The same things were measured in two ways. The second way is not exact.
First some of them both ways: the first way, then the second way, then a blank line.
[-0.75 -0.48  0.92  0.92  1.15 -1.17  0.37  0.35  1.73]
[-2.33 -1.33 -0.37  0.51 -1.04  0.28 -0.16  0.25]

[-0.46 -0.60  1.27  0.81  1.22 -1.15  0.47  0.68  1.41]
[-2.10 -1.54 -0.31  0.59 -1.02  0.15 -0.30  0.87]

[-0.36 -0.69  1.34  0.85  1.13 -1.02  0.43  1.03  1.28]
[-1.99 -1.73 -0.23  0.45 -1.14  0.18 -0.36  1.05]

[-0.48 -0.38  1.37  0.93  0.95 -1.13  0.66  1.02  1.28]
[-2.02 -1.83  0.14  0.52 -0.97  0.09 -0.27  0.90]

[-0.52 -0.24  1.30  0.93  0.91 -1.10  0.90  0.98  1.31]
[-2.02 -1.83  0.37  0.66 -0.91  0.16 -0.27  0.79]

[ 0.05 -1.02  1.33  0.48  1.10 -0.84  0.22  1.47  1.03]
[-1.50 -1.85 -0.50  0.27 -1.08  0.34 -0.40  1.52]

[ 0.29 -1.29  1.44  0.56  1.06 -0.70 -0.24  1.39  0.70]
[-1.31 -1.58 -0.87  0.08 -1.20 -0.01 -0.56  1.69]

[ 0.16 -1.38  1.57  0.16  1.05 -0.90  0.08  1.15  0.66]
[-1.06 -1.71 -0.97  0.51 -1.16 -0.04 -0.30  1.76]

Now 40 new things, measured the second way only, each followed by its number:
[-0.86 -1.94 -0.72  0.94 -0.83  0.08 -0.13  1.70] 0
[-0.74 -2.16 -0.56  0.99 -0.61 -0.05  0.12  1.31] 1
[-0.49 -2.06 -0.69  1.38 -0.26 -0.33  0.34  0.58] 2
[-0.30 -1.03 -0.67  1.37  0.44 -0.46  0.59 -1.38] 3
[ 0.36  0.03 -0.89  1.15  0.51 -0.27  0.59 -2.23] 4
[ 0.24  0.41 -1.02  0.84  0.60 -0.33  0.34 -2.34] 5
[ 0.00  0.50 -0.74  0.75  0.36 -0.46  0.38 -2.35] 6
[-0.27  0.16 -0.28  0.84  0.26 -0.43  0.30 -2.35] 7
[-0.37 -0.03  0.29  0.70  0.23 -0.29  0.44 -2.45] 8
[-0.51 -0.18  0.83  0.45  0.04 -0.16  0.26 -2.44] 9
[-0.39 -0.08  1.33 -0.13 -0.13  0.04  0.23 -2.59] 10
[-0.35 -0.29  1.77 -0.68 -0.25  0.21  0.19 -2.49] 11
[-0.38 -0.46  2.10 -0.76 -0.27  0.18  0.21 -2.20] 12
[-0.12 -0.38  2.39 -0.95  0.01  0.36  0.17 -2.16] 13
[ 0.02 -0.25  2.45 -1.16  0.17  0.10  0.15 -1.88] 14
[ 0.64  0.19  1.60 -1.67  0.14 -0.70  0.31 -1.27] 15
[ 0.95  0.49  0.57 -2.06 -0.07 -1.08  0.13 -0.51] 16
[ 1.26  0.51  0.45 -2.00  0.00 -1.13 -0.04  0.13] 17
[ 1.64  0.50  0.05 -1.59  0.06 -1.19 -0.40  0.78] 18
[ 1.86  0.37 -0.63 -1.06  0.05 -1.16 -0.55  1.06] 19
[ 1.90  0.06 -1.54 -0.71 -0.21 -0.91 -0.44  0.96] 20
[ 1.86 -0.12 -1.96 -0.51 -0.27 -0.76 -0.41  0.78] 21
[ 1.94  0.07 -1.90  0.13 -0.30 -0.41 -0.09  1.23] 22
[ 1.95  0.29 -1.32  0.58 -0.21 -0.27 -0.21  1.74] 23
[ 1.58  0.48 -0.69  1.01  0.09  0.07  0.07  2.27] 24
[ 1.37  0.49 -0.84  1.49  0.38 -0.01  0.56  1.95] 25
[ 0.99  0.43 -1.11  1.63  0.85  0.20  0.89  1.37] 26
[ 0.44  0.38 -1.31  1.78  1.13  0.06  0.82  0.34] 27
[ 0.46  0.10 -1.41  1.67  1.09  0.08  0.72  0.18] 28
[ 0.60  0.02 -1.57  1.61  1.01 -0.24  0.59 -0.13] 29
[ 1.06 -0.39 -1.95  1.32  0.73 -0.33  0.57 -0.37] 30
[ 1.45 -0.44 -2.16  0.93  0.53 -0.30  0.65 -0.13] 31
[ 1.71 -0.34 -2.34  0.67  0.27 -0.31  0.34  0.21] 32
[ 1.84 -0.10 -2.32  0.54 -0.07 -0.25  0.09  0.70] 33
[ 1.87  0.35 -1.77 -0.03 -0.18 -0.30 -0.36  1.39] 34
[ 1.98  0.43 -1.17 -0.58  0.07 -0.61 -0.44  1.45] 35
[-0.83  0.93 -0.59 -1.76 -0.01  0.23 -1.03  0.42] 36
[-0.69  0.63 -1.20 -1.01 -0.54  0.12 -1.22  1.46] 37
[-0.92  0.42 -1.78  0.15 -0.42  0.41 -0.60  2.03] 38
[-1.63 -0.21 -1.78  1.05  0.17  0.61  0.20  1.25] 39
A few of them come next, measured the first way, each followed by the number of its row above:
[-0.37 -0.87 -0.36 -1.72  0.22 -1.55  0.16 -1.21 -0.32] 30
[ 0.42 -1.79 -0.04 -1.72  0.15 -0.40 -0.63 -0.39 -0.98] 33
[-1.31 -0.08 -0.18 -0.51 -0.10 -2.00  0.80 -1.20  0.56] 3
[-0.16 -0.37 -0.25 -1.64  0.60 -1.48  0.43 -1.53 -0.10] 29
[ 0.66 -0.10  0.33 -0.05 -0.81  1.07 -1.40  0.74 -2.00] 18
[-1.95  0.80 -0.81  0.53 -0.53 -0.76  0.91 -1.24  0.66] 9
[ 0.01 -1.14  1.52 -0.20  1.05 -1.16  0.63  1.05  0.65] 0
[ 0.73 -1.75  0.31 -1.43  0.10  0.12 -0.81  0.03 -1.29] 22
[ 0.77 -0.31  0.46 -2.14  0.81 -0.51  0.61 -0.99 -0.23] 26
[ 1.29 -0.68  0.86 -1.88  0.57  0.09  0.55 -0.54 -0.70] 25
[ 1.42 -0.86  0.89 -1.56  0.60  0.56  0.37  0.01 -1.04] 24
Now 40 new things, measured the second way only, each followed by its number:
[-2.17  0.18 -0.99  1.23  0.24  0.43  0.08 -0.12] 0
[-1.78  0.79 -0.36  1.01 -0.03  0.17 -0.03 -1.63] 1
[-1.22  0.56 -0.15 -0.22  0.00  0.68 -0.17 -2.62] 2
[-0.38  0.45 -0.32 -1.17  0.13  0.93 -0.38 -2.89] 3
[ 0.08  0.44 -0.46 -1.82  0.01  0.05 -0.16 -2.51] 4
[ 0.28  0.20 -0.68 -2.03 -0.22 -0.46 -0.01 -1.84] 5
[ 0.67  0.12 -1.06 -2.06 -0.18 -1.04  0.02 -1.13] 6
[ 1.57  0.01 -1.45 -1.53 -0.25 -1.30 -0.51 -0.34] 7
[ 1.75 -0.23 -2.24 -0.44 -0.43 -1.06 -0.33 -0.05] 8
[ 1.82 -0.41 -2.20  0.30 -0.05 -0.86  0.41  0.33] 9
[ 0.70 -0.46 -1.67  1.38  0.12 -0.94  0.54 -0.35] 10
[-0.30 -0.49 -0.65  1.52  0.35 -0.81  0.47 -1.30] 11
[-0.55 -0.04  0.66  0.87  0.17 -0.44  0.46 -2.33] 12
[-0.27 -0.28  1.43 -0.57 -0.01 -0.07  0.14 -2.75] 13
[ 0.14  0.15  1.48 -1.38  0.40  0.21  0.04 -2.68] 14
[ 0.45  0.01  1.79 -1.59  0.22 -0.02  0.21 -2.02] 15
[ 0.80 -0.19  1.83 -1.73 -0.01 -0.80  0.39 -0.78] 16
[ 1.07 -0.02  1.52 -1.58  0.10 -1.05  0.18  0.79] 17
[ 1.55 -0.12  1.37 -0.48  0.29 -0.98 -0.01  1.92] 18
[ 1.43 -0.17  0.96  0.62  0.20 -0.16  0.19  2.47] 19
[1.22 0.22 0.68 1.17 0.38 0.53 0.54 2.33] 20
[0.23 1.08 0.97 1.57 0.82 0.89 0.30 1.73] 21
[-0.64  1.52  1.02  1.74  0.98  0.66  0.39  0.75] 22
[-0.79  1.75  1.45  1.02  0.95  1.39  0.33 -0.05] 23
[-0.98  1.71  1.27  0.03  0.75  1.89 -0.13 -0.90] 24
[-1.53  1.75  1.03 -0.83  0.34  1.78 -0.17 -0.89] 25
[-1.92  1.88  0.58 -1.25 -0.13  1.07 -0.11 -0.57] 26
[-2.05  1.35  1.01 -0.86 -0.42  1.12 -0.24 -0.29] 27
[-1.86  0.36  0.89 -0.34 -0.77  1.29 -0.59  0.26] 28
[-2.05 -0.34  1.19 -0.12  0.05  1.32 -0.82  0.61] 29
[-1.60 -0.61  1.68 -0.42  0.69  1.07 -1.24  0.44] 30
[-1.61 -0.43  2.26 -0.87  0.29  0.69 -0.87  0.71] 31
[-1.20 -0.21  2.70 -1.03 -0.12  0.50 -0.27  0.73] 32
[-0.76 -0.09  2.68 -1.56 -0.54  0.29  0.34  0.52] 33
[-0.22  0.25  2.51 -1.51 -0.17  0.43  0.74  0.62] 34
[ 0.22  0.78  2.48 -1.02 -0.03  0.38  0.29  0.64] 35
[ 0.57  1.06  1.92 -0.32  0.00  0.09 -0.27  1.69] 36
[ 0.99  1.15  0.92  0.57 -0.02 -0.07 -0.57  2.23] 37
[ 0.95  0.98  0.12  1.25 -0.18  0.33 -0.63  2.23] 38
[ 0.60  0.96 -0.37  1.52  0.03  0.69 -0.25  2.26] 39
A few of them come next, measured the first way, each followed by the number of its row above:
[-0.58  0.02 -1.89  0.91 -1.39  0.36 -1.64  0.08  0.09] 4
[-0.04 -1.86 -0.15 -0.78 -0.42 -0.37 -1.41 -0.18 -1.41] 8
[ 0.11  1.39 -1.44  0.97  0.65  1.35 -0.03 -0.27  1.38] 25
[-1.18 -0.09 -0.02 -0.37  0.02 -1.84  0.75 -1.66  0.39] 11
[-0.01 -1.10 -0.31 -0.11 -0.91  0.14 -1.96  0.28 -1.65] 7
[ 0.80  0.58  1.34 -0.47 -0.48  0.90  0.20  1.00 -1.85] 18
[-0.11  0.05  0.02  0.28  1.51 -1.32  0.33 -1.13  1.66] 0
[-2.01  1.10 -1.11  0.96 -1.13 -0.15  0.55 -0.47  0.40] 13
[0.34 1.52 0.26 1.63 0.55 0.62 0.67 1.62 0.36] 31
[-1.27  1.27 -1.67  0.97 -1.55  0.48 -0.14  0.04  0.07] 14
[-1.64  0.77 -0.58  0.41 -0.63 -0.98  0.91 -1.57  0.70] 12
